Each path below is one point turned by a fixed rotation once a step. After each direction that follows a path, write how fast that rotation turns it, in degrees a step (0 if it stays still).
Each turn is a multiple of 5 degrees from 10 to 175, or 0.
Each row of a path follows its step; steps can be skipped.
path 1
step 1: [ 16  18 -13 -19   2   5  15 -45 -15  -7 -33   3  -5  18 -40 -30   9   8
   2  -9   1 -21  26  -4   8  -6  15 -28  35   2  -5   7 -42   5  37   1
 -25  -7  19  27   9  17 -18   2  -8 -39  -9  29   9]
step 3: [ 12   1  27 -13 -16   5   2 -20   9  -1   4   3  41 -13  14   2  11 -14
   9  20  16  23  40  -8  -3  17  10  12   7  -2  -4  25  -7 -22 -31  -9
   3  47  -2  10  -1   0   4  60 -27   8 -13 -39  37]
step 9: [-28 -17   4  -3 -12 -14 -24   3   0 -18   3  -6 -26  -5 -21   5  11 -23
  10  26  -8 -38  13   7   9  12  36  37  -1  -4  21 -47  -3  -7  21  14
 -16   2  18 -24 -20  16   5  34 -16 -36 -12  14 -43]
step 10: [ -8  15  24   4  -6   0 -21  36 -14   1 -29 -18 -18 -13  17 -10   8   5
 -12 -23   9  12  20 -36   3  -4  -8  21   9 -10  28  23   4  19 -42 -20
  -8 -16  -5  -2 -41  13  12  -7   1  11 -37 -48 -34]
step 12: [ -6  26  -2  -6  15 -13 -25 -16 -18  20  17 -16 -23  10 -33  11  16  24
  23 -16 -28   6 -27  -1 -21   6  46   4  34  34   4  -7   5  -6   7  10
   4  21 -13  27  18 -18  13 -32  -1  30 -25  28 -27]
step 16: [-25 -20 -12   2  15 -13   9  41 -22   9  10   0 -28  11  28 -14   0  -9
   9  35  21   7 -60 -16  -7  30 -13  -1  -3  -3 -36 -27 -24  -6  22  19
  12  19   2  11 -11  12   7  -2  -9 -29 -15 -29  26]
step 17: [ -2  -6   5   6  51 -26  11  24  16  13  19 -35 -29   2  14  30  -6   8
 -14 -14   5 -25  27  49  39   6   0  -2  14 -16  -4 -17  19  11 -23   6
  21 -14  13  24 -11  -6 -10  27 -14  13 -37   0  14]
step 18: [  9 -19  42  29  -9 -23 -26   9  33  -5 -15   8  -1   2  21  22 -18  -6
  -2 -36 -24  -1  -2   7   5   4   1 -47   4  -7 -15   9 -26  29  -3   5
  -6  -3 -41 -24 -12  10 -10 -27  51  10   1  -5  24]
step 19: [ -1  12 -30  20  21  10 -35   3   7 -20 -52   6  12  -4 -15 -11 -11 -13
  20  36  23 -10 -27  31   9  -5  25 -28  40   5  17  -4  16 -13  18 -12
 -10 -13 -29  27  15  -6   8   1  16 -30  11  15  25]
Speeds:
[ 10 -11   4  -9   2  -6   0  -1  14   6   5   2  -4   4   2   2  10   1
   4   3  -2   1   5   0  -5   2   4   7  -1   1   9   3   2  -1   0   7
   0   9  -8  -2   6 -10  -7   2  12  -6   2  -1  -6]
120
[  2  -4   7   3  -4   7   4  -3  -6   5   8  -1  -5  -6  -2   0  -7  -4
   5  -3  -1  -4   2   2  -1  -5  -2   1  -4   6   4   5  -5  -1   0   0
  14   3   5  -1  14 -10   6  -9 -10 -10  -6  -7  10]
35
[ -1   2  -3   7   4  11   1  -5   5   3  -1  10  -1   1   5   1 -10   0
  -2   8   6   0  -9   2   3  -4   7   3  -7 -12 -10   7   0  -2  -2   2
 -10   6  -4   7   1  -8   2  10  -1  -7  -2  -6  -2]
135
[  3   2  -1  -2   0  -7  -1  -2   2   3  17  -9   4  -1  -2   7  -2   2
   7   3  -6   4 -12   3  -2   5   2   2   0  -4  -4  -2 -11  -2 -17   4
   5   3   3   7  -3   2   0   6  -5   6   4   6   4]
80
[  0   1   4   4  -1  -4   2   1  -3  -8   0   2  19   3   8  -7  -8  -6
  10   8  -6  -3   3  10  -7  -7   2   4  10   7   2  -2   3   1  -6  -1
  -7   2  -2 -11   1  -3   0   2  -3  -5   2   0  -4]
65
[  8  10   0   7   3  -5   1 -11   3 -11  -4   3  -3   2  13   4  -4   4
   4  -4   5  -1  -2  -7  -7   1  -2   8  -3   5   0   0  -2   7   0  11
  11  -6   0   1  -5   3  10  -2   6  -1   5  -6  -3]
135
